In the data rows, the value 128 means zero.
Each pair is two rows. How far apart are they, by a hidden measure? 0 means very close, and 40 very far. Two or three weighted sums of its numbers give each row a place; it is the straight-line distance between the places.
{ 52, 206,  44, 147,  85,  98, 112,  87, 183, 137,  50, 141, 120, 121, 163, 119}
{164, 119, 148, 116, 176, 114, 152, 154, 155, 137, 153, 143, 111, 103, 143, 148} -> 25
{114,  99, 136,  57, 189, 229, 181, 179,  84, 157, 143, 146, 140, 145, 125, 107}
{104, 120,  75, 142, 119,  78,  78, 123, 158, 126, 146, 112, 116, 132, 152, 116} -> 31
{ 65, 164,  43, 159,  59, 106,  91,  83, 139, 101,  74, 118, 115, 131, 132, 137}
{136, 201, 141, 174, 121,  90,  91, 229, 155, 155, 166, 132, 114, 120, 132, 110} -> 16
{ 88, 124,  88, 163,  74,  75,  46, 157, 207, 119,  87, 147, 123, 113, 120, 128}
{176, 131, 169, 148, 132,  85, 135, 114, 111,  91, 171, 126, 111, 107, 127, 151} -> 17
{189, 128, 187, 103, 145, 115, 166,  86,  93, 111, 153, 121, 124, 137, 106, 162}
{ 94, 147,  86, 155,  94, 106, 108,  86,  67,  83,  67,  98, 133, 133, 148, 115} -> 1
{163, 105, 123, 170,  74, 143, 131, 172, 138,  93, 149, 126, 130, 116, 133, 145}
{129, 147, 137, 156, 152, 168, 167, 139, 168, 124, 153, 129, 139, 128, 158, 103} -> 11
{110, 163, 134,  27, 202, 200, 188, 184,  73, 111, 166, 131, 117, 144, 106, 111}
{146,  88, 155, 118, 175, 147, 166, 136, 141, 137, 163, 135, 153, 106, 149, 105} -> 11
{160,  97, 171, 139, 117, 117, 129, 144, 124, 110, 145, 125, 123, 128, 103, 151}
{163, 140, 145, 142, 166, 105, 117, 167, 119, 131, 156, 110, 121, 127, 124, 141} -> 6
{128,  87, 144,  90, 166, 165, 172, 119, 159, 162, 172, 126, 140, 132, 142,  72}
{181, 115, 171, 119, 126,  91, 129, 142, 142, 132, 142, 120, 114, 130, 125, 135} -> 4
{148, 133, 155, 136, 129,  99, 150, 165,  95, 135, 145, 112, 120, 120, 122, 161}
{ 58,  55,  70, 191,  87, 125,  56, 165, 212, 155, 111, 123, 147, 111, 142,  90} -> 20
{186, 152, 135, 110, 129,  87, 110, 120,  77, 154, 125, 128, 140, 124, 117, 204}
{198, 154, 154, 143, 127, 104, 129, 120,  65,  89, 167, 101, 118, 139,  94, 186} -> 7
{ 60,  56,  25, 127,  89, 131, 108,  75,  72, 107,  81, 105, 136, 157, 149,  68}
{ 95, 117, 123, 146,  94,  84,  84, 115, 168, 124, 106, 118, 111, 115, 120, 135} -> 7
{120, 148, 114, 111, 149, 103, 140,  98, 158, 182, 159, 142, 112, 127, 117, 166}
{180,  78, 198, 106, 125,  96, 130, 107,  79, 117, 164, 127, 123, 125, 119, 167} -> 10
{138,  79, 165,   6, 202, 199, 183, 144, 104, 125, 156, 126, 138, 128,  87, 141}
{125,  75, 114, 136, 101, 101, 100,  72, 141, 134, 146, 146, 120, 144, 126, 132} -> 22
{ 60, 151,  87, 158, 102, 119, 119,  84, 170, 117,  53, 137, 120, 165, 177, 114}
{200, 130, 180, 111, 134,  86, 124, 142,  88,  89, 142, 118, 102, 122, 103, 171} -> 27
{169, 123, 155, 141, 117,  76, 115, 158, 108, 112, 147, 130, 134, 121, 104, 176}
{141, 125, 188,  98, 164, 142, 143, 144, 200, 166, 145, 150, 158, 124, 124,  95} -> 13
{164, 170, 170, 175, 120,  90, 106, 194, 176, 160, 158, 135, 109, 115, 133, 126}
{101, 129, 108, 157,  83,  72,  53, 141, 190, 118,  97, 121, 107, 117, 124, 145} -> 10
{177, 149, 173,  68, 140,  99, 169, 119, 102, 111, 149, 127, 101, 110,  96, 159}
{147, 101, 175,  87, 153, 178, 155, 153, 174, 161, 143, 145, 151, 129, 147, 101} -> 17
{109, 152, 100,  86, 113,  95,  88,  72, 128, 123,  63, 133, 116, 132, 155, 156}
{ 68,  73,  92, 181,  82,  87,  79, 120, 208, 151,  94, 148, 165, 112, 140,  96} -> 6
{ 79, 125,  70, 119,  93,  96,  94, 101,  91,  73,  72, 134, 139, 153, 124, 120}
{135, 109, 156, 121, 169, 154, 140, 122, 152, 162, 157, 115, 125, 119, 132,  97} -> 21
{137, 174, 151, 152, 146, 125, 130, 180, 162, 152, 135, 132, 127, 145, 113, 106}
{107, 141, 140, 151, 148, 148, 159, 147, 157, 179, 147, 128, 129, 115, 147,  90} -> 10
{130, 129, 146,  50, 183, 255, 212, 159,  26, 115, 170, 122, 124, 143, 104, 119}
{182, 102, 204,  99, 130, 122, 143, 115, 133, 117, 169, 148, 133,  99, 103, 136} -> 20
{106, 154, 105, 126, 108,  89,  87,  72, 101,  95,  64, 132, 106, 132, 147, 117}
{144,  85, 165, 144, 158, 145, 141, 113, 103, 139, 150, 134, 151,  90, 121, 149} -> 22
{125, 193, 126, 156,  57,  76,  78, 142, 188, 143,  84, 151, 100, 134, 117, 109}
{ 67, 197,  78, 135,  93, 118,  95,  61, 144,  90,  73, 111, 126, 132, 167, 110} -> 11
{ 67, 125,  44, 135, 138,  85,  90, 105, 164, 121, 156, 139, 118, 138, 125, 124}
{122,  86, 139,  34, 208, 228, 213, 177,  81, 164, 167, 146, 151, 129,  98, 113} -> 32
{143,  27, 169,  32, 203, 199, 190, 158, 115, 152, 157, 165, 121, 126, 117, 107}
{ 65,  12,  61, 190,  52,  93,  40, 157, 183,  98, 108, 124, 132, 109, 129, 171} -> 20
{ 70, 149,  53, 117,  97, 112,  99,  82, 128, 134,  55, 129, 136, 118, 156, 121}
{111, 122, 110, 153,  86,  99,  72,  90, 108, 113,  69, 134, 119, 148, 143, 131} -> 7
{143, 217, 147,  93, 196, 124,  77,  61,  94, 118, 141, 155, 148, 143, 148,  97}
{162, 231, 100, 154, 111, 112, 123, 167, 125, 156, 128, 121,  96, 155, 128, 102} -> 9
{113,  58,  98, 170,  49,  88,  57, 132, 135,  94, 111, 120, 136, 112, 119, 154}
{162, 217, 179,  76, 176, 126, 102,  24,  55, 112, 146, 134, 123, 142, 133, 149} -> 19
{125,  67, 151, 134, 140, 152, 154, 159, 179, 226, 142, 156, 135, 109, 147,  63}
{148, 147, 158, 135, 158, 121, 155, 136, 130, 139, 167, 138, 116, 119, 126, 135} -> 4
{ 17, 218,  59, 210,  74, 124,  89, 150, 131, 116,  58,  98, 156, 159, 161,  81}
{153, 128, 177,  83, 176, 167, 181, 152,  98, 114, 165,  98, 139, 130, 123, 106} -> 16
{153, 126, 115, 178, 113, 127, 123, 159, 144, 145, 138, 124, 124, 113, 124, 147}
{182, 110, 145, 127, 127, 115, 130, 143, 116, 135, 134, 127, 123, 115, 121, 157} -> 2
{ 94,  88,  85, 158,  46,  90,  56, 139, 163,  96,  99, 147, 141, 130, 102, 153}
{200, 174, 167, 120, 140, 122, 138, 136, 108, 128, 129, 152, 112, 142, 101, 139} -> 18
{120,  44,  95, 131, 121,  90,  76,  93, 167, 156, 157, 148, 124, 121, 148, 101}
{161, 112, 165,  48, 217, 161, 169, 165,  78, 103, 160, 131, 129, 124,  99, 168} -> 28
{107, 135, 110, 146,  79,  91,  97, 107,  91, 102,  70, 108, 144, 151, 138, 158}
{141,  65, 161,  96, 169, 146, 144, 123, 161, 162, 150, 134, 152, 113, 136,  98} -> 9
{115, 206, 129, 131, 114, 119,  66,  30, 150, 132,  67, 158, 128, 167, 145, 128}
{176, 174, 144, 164, 109, 135, 153, 118, 127, 139, 133, 116,  96, 144, 140, 133} -> 22
{ 74,  61,  82, 160,  67, 102,  31, 135, 221, 138,  96, 164, 127, 134, 128, 122}
{ 61,  86,  77, 174,  60,  84,  58, 142, 186, 139, 106, 125, 143, 120, 104, 146} -> 15
{149, 102, 149, 140, 145, 142, 188, 134, 147, 134, 157, 120, 133, 116, 131, 161}
{157, 135, 163,  60, 155,  99, 126,  61, 134, 194, 146, 158, 108, 108, 102, 167} -> 15
{ 69,  63,  94, 181,  66,  93,  67, 133, 218, 165,  93, 152, 132, 118, 159, 108}
{139, 127, 143,  46, 198, 242, 206, 155,  46, 135, 166, 145, 143, 135, 115, 121} -> 27
{ 87,  95,  74, 119, 132, 105,  98,  93, 170, 143, 154, 127, 107, 123, 114, 134}
{151, 149, 146,  88, 179, 128, 149, 120, 154, 154, 147, 121, 133, 132, 118, 154} -> 2
{ 98, 168, 114, 150, 102, 125,  72, 128, 115,  91,  57, 131, 122, 127, 131, 116}
{ 69, 137,  87, 164, 123, 160, 145, 134, 164, 164, 158, 111, 139, 138, 158,  63} -> 17
{176, 134, 161, 127, 124, 141, 180,  98, 133, 100, 157, 125, 136, 125, 130, 122}
{155, 175, 135, 205,  68, 114, 117, 209, 141, 122, 154, 119, 107, 129, 127, 147} -> 13
{147,  84, 185, 114, 120, 141, 142, 112, 124, 135, 175, 130, 122, 120, 102, 193}
{173, 111, 179, 103, 149, 130, 149, 117,  97, 124, 170, 139, 129, 111,  88, 171} -> 6
{143,  88, 179, 113, 163, 130, 129, 152, 121, 190, 138, 162, 110, 119, 128, 105}
{144, 164, 133, 147, 131, 131, 147, 158, 137, 134, 141, 126, 142, 126, 143, 104} -> 30
{123, 108, 120, 105, 126, 148, 138, 127, 165, 170, 151, 127, 109, 129, 144,  73}
{ 90, 163, 101, 255,  71, 144,  92, 255, 200, 147, 168, 132, 105, 126,  99, 104} -> 25
{113, 163, 129,  42, 187, 249, 204, 177,  40, 134, 156, 132, 113, 133,  98, 128}
{ 52, 163,  47, 138, 127, 125, 141,  92, 117, 117,  55, 118, 126, 143, 148,  68} -> 30
{ 91, 145,  65, 119,  93, 112, 117,  90, 122, 107,  47, 123,  99, 153, 156, 128}
{153, 145, 130, 134, 128, 125, 141, 164, 143, 129, 138, 117, 129, 130, 144, 149} -> 5
{113, 180, 102, 120, 106,  85,  71,  91, 107,  80,  47, 106, 123, 131, 103, 156}
{171, 128, 154, 141, 137, 141, 168, 117, 127,  90, 154, 117, 151, 120, 109, 184} -> 9
{156, 165, 145, 123, 170, 161, 187, 138, 159, 147, 145, 108, 130, 105, 143, 125}
{105, 211,  89, 132,  99,  83, 113,  72,  70,  92,  61, 101, 117, 147, 136, 116} -> 13
{157, 135, 163,  99, 151, 134, 158, 124, 140, 138, 165, 140, 124, 109, 105, 146}
{129,  86, 162, 152, 159, 149, 144, 148, 207, 191, 150, 168, 119, 118, 139,  94} -> 5
{101, 162,  82, 145, 118,  73,  82, 118, 152, 150, 141, 128, 111, 125, 120, 133}
{ 89, 109, 106, 180,  60,  83,  66, 125, 155, 108,  96, 138, 121, 134, 107, 169} -> 10
{ 67, 116,  87, 160,  82, 113,  98,  90,  75, 118,  66, 138, 114, 152, 143, 117}
{180,  92, 162, 128, 120, 144, 169, 123, 106,  92, 157, 112, 132, 129, 128, 143} -> 17
{ 86, 215,  84, 130, 116,  95,  89,  81, 149, 114,  59, 125, 109, 155, 143, 102}
{109,  98,  92, 118, 126, 111,  97,  71, 168, 135, 140, 159, 135, 117, 115, 150} -> 9
{192, 113, 162, 141, 106, 103, 142, 126,  86, 106, 137, 117, 104, 128, 109, 168}
{158, 107, 153, 119, 150, 163, 195, 128, 161, 144, 156, 143, 143, 121, 140, 124} -> 16
{183, 122, 165, 118, 107,  86, 135, 113,  51,  81, 160, 144, 126, 116, 110, 176}
{149,  95, 164,  87, 156, 150, 144, 132, 158, 154, 170, 125, 133, 105, 113, 124} -> 4
{ 80, 137,  69, 156,  59, 104,  65, 181, 190, 137,  86, 151, 119, 116, 143, 103}
{174, 120, 182, 121, 150, 109, 151, 111, 107, 149, 168, 104, 104, 109, 128, 141} -> 34
{152,  54, 176,  89, 169, 136, 161, 118, 195, 165, 166, 154, 148, 103, 148, 105}
{ 55, 124,  32, 147, 102, 112, 100,  92, 115, 104,  81, 100, 126, 114, 137, 105} -> 10
{154, 151, 114, 158, 108, 122, 131, 161, 116, 148, 140, 112, 131, 121, 136, 148}
{ 84, 141,  96, 160,  90,  78, 102,  99, 178, 155,  79, 147, 127, 137, 138,  69} -> 12
{154, 105, 163, 110, 161, 114, 162, 139, 151, 150, 161, 124, 144, 119, 145, 117}
{182, 138, 154, 126, 141, 147, 168, 123, 129, 117, 153, 121, 142, 126, 117, 145} -> 10
{118, 146, 104, 119, 109,  86,  94,  62, 101,  90,  57, 144, 131, 123, 118, 123}
{ 67, 146,  84,  87, 202, 255, 192, 211,  94, 179, 157, 131, 163, 121, 142,  83} -> 21
{103, 158, 104, 110, 105,  93,  85,  49, 143, 126,  62, 129, 118, 132, 139, 148}
{ 96, 158,  89, 154,  77,  84,  64, 173, 183, 129,  93, 145, 118, 134, 110,  82} -> 16
{155,  57, 190, 107, 154, 144, 148, 133, 173, 162, 175, 144, 137, 112, 144, 106}
{165, 195, 123, 178,  86, 119, 128, 167, 164, 141, 134, 117, 113, 135, 108, 138} -> 6
{166, 102, 175,  84, 174, 142, 160, 108, 168, 155, 148, 148, 113, 118, 122, 148}
{193, 157, 166, 135, 141,  76, 141, 141, 102,  89, 169, 108, 108, 112, 107, 179} -> 4
{137, 118, 166, 126, 149, 144, 159, 126, 153, 150, 165, 130, 145, 122, 114, 138}
{ 97, 157, 103,  66, 219, 237, 191, 201,  62, 149, 158, 115, 154, 123,  90, 130} -> 26
{124, 121, 132,  61, 204, 203, 207, 168,  71, 135, 165, 135, 141, 122,  87, 121}
{ 81, 118,  72, 138, 145, 105, 109, 118, 160, 161, 157, 112, 129, 137, 141, 113} -> 35
{160, 166, 135, 132, 137,  93, 127, 161, 163, 140, 132, 122, 117, 108, 121, 174}
{174,  85, 169,  93, 150, 123, 175, 108, 107, 124, 158, 159, 133, 124, 122, 159} -> 3
{ 84, 110,  98, 189,  74, 145,  99, 124,  96, 102,  75, 143, 131, 147, 148, 107}
{146, 144, 138, 197,  84, 105, 116, 202, 140, 121, 171, 127, 130, 135,  96, 142} -> 3
{175, 144, 155, 163, 120,  84,  88, 187, 119, 118, 162, 132, 114, 144, 106, 174}
{128, 130, 142,  70, 207, 243, 190, 192, 108, 166, 152, 154, 140, 133, 126,  67} -> 16
{189, 101, 161, 128, 130,  91, 128, 149,  61,  73, 163, 119, 124, 131, 110, 169}
{ 87, 114,  90, 143, 112, 121, 100,  77,  81, 103,  59, 137, 135, 129, 139, 127} -> 6
{104, 109, 123, 151,  90, 103,  86,  71,  95, 130,  62, 151, 132, 146, 153, 131}
{157,  90, 157, 122, 179, 153, 205, 156, 192, 185, 144, 129, 133, 113, 131,  89} -> 10
{ 62,  30,  36, 137,  73,  98,  98,  91, 164, 136,  69, 148, 156, 139, 143, 159}
{139, 107, 155, 148, 154, 177, 188, 134, 184, 183, 166, 121, 132, 126, 141, 108} -> 21
{168, 137, 169, 133, 162, 165, 183, 120, 161, 156, 154, 158, 131, 120, 117, 133}
{102, 149, 119, 150,  72,  97,  90, 102, 114, 110,  57, 120, 128, 134, 168, 102} -> 16
{148,  50, 182, 110, 141, 153, 163, 108, 125, 161, 150, 142, 134, 128, 135, 119}
{ 43, 159,  39, 150, 110, 138, 104, 106, 112,  81,  76, 110, 159, 157, 143,  51} -> 24
{166, 124, 130, 163, 103, 144, 123, 160, 127, 136, 142, 125, 137, 119, 135, 128}
{ 71, 102, 107, 169,  94, 113, 100,  86,  99, 114,  56, 128, 158, 138, 159, 103} -> 14
{103, 151,  83,  94, 135,  69,  82,  96, 155, 132, 131, 142, 108, 133, 118, 121}
{166, 114, 154, 133, 148, 111, 142, 138,  90, 122, 171, 125, 135, 103, 121, 129} -> 25
{179,  64, 190, 112, 156, 120, 146, 101, 117, 118, 164, 134, 123, 130, 117, 163}
{178,  95, 182,  52, 181, 106, 137,  93, 179, 143, 151, 148, 109,  96, 105, 170} -> 6
{108, 145, 127,  64, 202, 214, 204, 177,  99, 146, 147, 136, 114, 133, 104,  98}
{162,  47, 183, 124, 113,  97, 136, 123, 120, 154, 147, 142, 144, 116, 116, 142} -> 20
{143, 153, 144, 161, 122, 119, 123, 192, 138, 127, 155, 128,  99, 136, 136, 115}
{132, 160, 127, 175,  96, 106, 103, 207, 154, 116, 162, 100, 117, 120, 111, 196} -> 4
{154, 105, 164, 102, 156, 142, 149, 127, 125, 115, 173, 121, 139, 120, 118, 169}
{116,  90, 154, 116, 163, 156, 162, 140, 163, 182, 162, 144, 142, 143, 142,  84} -> 7
{120, 206, 137,  81, 191, 153,  95,  68, 138, 155, 130, 132, 134, 142, 144,  89}
{183, 141, 151, 112, 146, 163, 194, 114, 152, 135, 153, 124, 152, 107, 125, 121} -> 15
{182, 126, 179, 118, 106,  87, 138, 123,  82, 105, 147, 123, 111, 119,  84, 169}
{180, 161, 174, 100, 132,  75, 115, 147, 109, 101, 140, 141, 105, 135, 100, 185} -> 12
{ 92, 161,  80, 123, 109, 104,  97,  67, 112, 123,  60, 112, 119, 132, 137, 125}
{191, 141, 196,  71, 160, 118, 143, 127, 152, 107, 162, 123, 131, 110, 109, 151} -> 15
{180,  87, 176,  71, 157, 145, 146, 106, 123, 147, 176, 131, 110, 123, 119, 139}
{138, 103, 163, 133, 158, 130, 152, 131, 162, 127, 169, 115, 128, 119, 122, 102} -> 1
{123, 250, 143, 132, 141, 153,  84,  81, 123, 127, 111, 120, 154, 139, 128, 124}
{118,  83, 158, 108, 158, 146, 146, 151, 170, 164, 153, 132, 140, 108, 139,  87} -> 17
{ 45, 104,  51, 154, 111, 117, 105, 107, 104, 126,  66, 113, 133, 151, 152,  69}
{ 58,  92,  40, 172,  87, 111, 107,  93, 109, 108,  70, 104, 148, 116, 139, 137} -> 4
{158, 120, 136, 198, 113, 119, 116, 183, 155, 137, 141, 132, 125, 122, 109, 139}
{136,  85, 167,  98, 180, 151, 142, 135, 189, 173, 164, 146, 117, 124, 158, 105} -> 14
{112, 100,  88, 154,  95,  65,  70,  98, 162, 139, 143, 142, 114, 122, 138, 142}
{ 77, 157,  73, 134, 102, 120,  89,  81, 148, 129,  71, 115, 144, 156, 161,  85} -> 12
{ 73,  73,  70, 165,  68,  87,  55, 162, 211, 126, 112, 138, 133, 121, 110, 164}
{175, 146, 155, 183, 111,  78,  99, 144, 138, 123, 167, 140,  95, 134, 111, 171} -> 18
{143, 106, 162, 132, 133,  98, 143, 149, 143, 135, 151, 142, 136, 138, 134, 136}
{132, 135, 137, 155, 178, 175, 188, 130, 183, 143, 155, 125, 154, 136, 158, 108} -> 7
{151, 166, 148, 138, 133, 104, 147, 161, 138, 133, 165, 112, 125, 114, 126, 152}
{148,  81, 149,  22, 214, 196, 191, 161,  81, 141, 158, 132, 140, 122, 109, 127} -> 18
{ 80, 158, 103, 164,  86, 102,  96,  89,  99,  77,  58, 119, 140, 145, 156,  98}
{194, 155, 157, 155, 107, 119, 140, 153, 119, 122, 143, 130, 130, 129, 113, 136} -> 11
{130,  70, 171,  76, 193, 158, 179, 143, 147, 155, 156, 149, 138, 136, 133, 136}
{174, 118, 162, 158, 130, 155, 190, 113, 118, 117, 149, 116, 136, 116, 134, 138} -> 1
{105, 113, 127, 162,  66,  88,  73,  98, 103,  73,  53, 120, 135, 144, 151, 127}
{ 93, 168,  83, 119,  99, 119,  87,  85, 117,  98,  70, 129, 113, 143, 133, 113} -> 3
{ 66, 218,  88, 166, 146, 140,  66,  94, 129,  90,  99,  91, 155, 178, 171,  45}
{112, 121, 122, 184,  63, 111,  68, 115,  73,  79,  57, 128, 103, 151, 139, 116} -> 34
{136, 115, 174, 114, 168, 165, 158, 152, 152, 156, 153, 136, 135, 138, 133,  89}
{ 94,  69,  79, 170,  57,  49,  45, 154, 172, 123,  99, 124, 127, 113, 124, 122} -> 9
{172,  67, 157, 122, 124, 122, 167, 107, 123, 119, 152, 115, 151, 109, 123, 214}
{187, 192, 145, 138, 135, 102, 122, 156, 115,  88, 149, 127, 116, 128, 107, 190} -> 9
{ 56,  13,  48, 134, 127, 118,  90, 117, 123, 111, 158,  97, 162, 137, 127, 121}
{ 23,  18,  31, 163,  79, 124, 104,  92, 124, 115,  87,  90, 158, 122, 143, 151} -> 8
{ 89, 155, 118, 180,  61,  98,  96,  85,  78,  93,  55, 116, 122, 142, 140, 108}
{ 97, 151, 119, 133,  87, 101,  92,  74,  67,  99,  54, 143, 109, 125, 124, 152} -> 8
{133, 149, 159,  82, 177, 171, 172, 138, 132, 114, 157, 138, 145, 140, 127, 107}
{ 56, 159,  28, 194, 150, 163, 118, 158, 158, 143, 155, 102, 139, 140, 145,  36} -> 8
{164, 225, 125, 178, 134, 158, 160, 148, 152, 123, 134, 110,  89, 147, 117,  81}
{163, 207, 156,  52, 199, 145,  90,  19,  50,  94, 158, 117, 138, 128, 124, 161} -> 17
{123, 172, 125, 201,  90,  95, 114, 231, 155, 119, 171, 140, 120, 127, 126, 153}
{102,  73, 105, 150,  71,  81,  75, 121, 190, 143, 101, 160, 138, 114, 132, 135} -> 13
{171,  81, 188,  99, 166, 136, 148, 129, 171, 156, 159, 149, 133, 128, 120,  92}
{ 72,  99,  47, 134, 129,  88,  82, 125, 152, 132, 150, 110, 107, 135, 125, 103} -> 8
{171, 132, 182, 123, 130, 157, 188, 129, 179, 141, 146, 143, 134, 116, 140, 135}
{151, 168, 118, 166, 111, 119, 138, 158, 124, 132, 145, 113, 139, 119, 112, 135} -> 10
{177, 156, 167,  98, 145, 125, 165, 143, 134, 120, 137, 120, 122, 116, 135,  96}
{ 87, 178, 105,  59, 194, 211, 190, 205,  76, 157, 161, 118, 143, 117, 130,  70} -> 18
{160, 127, 126, 171, 123, 125, 131, 155,  96, 112, 147, 107, 137, 124, 144, 154}
{ 95, 118, 121,  46, 214, 191, 183, 171, 138, 161, 162, 143, 123, 130, 112,  94} -> 8
{ 95,  62,  96, 140,  71,  97, 101,  98, 135, 107,  81, 133, 137, 112, 132, 160}
{104, 135, 112,  63, 194, 239, 186, 186,  69, 155, 160, 128, 114, 136,  91, 116} -> 31
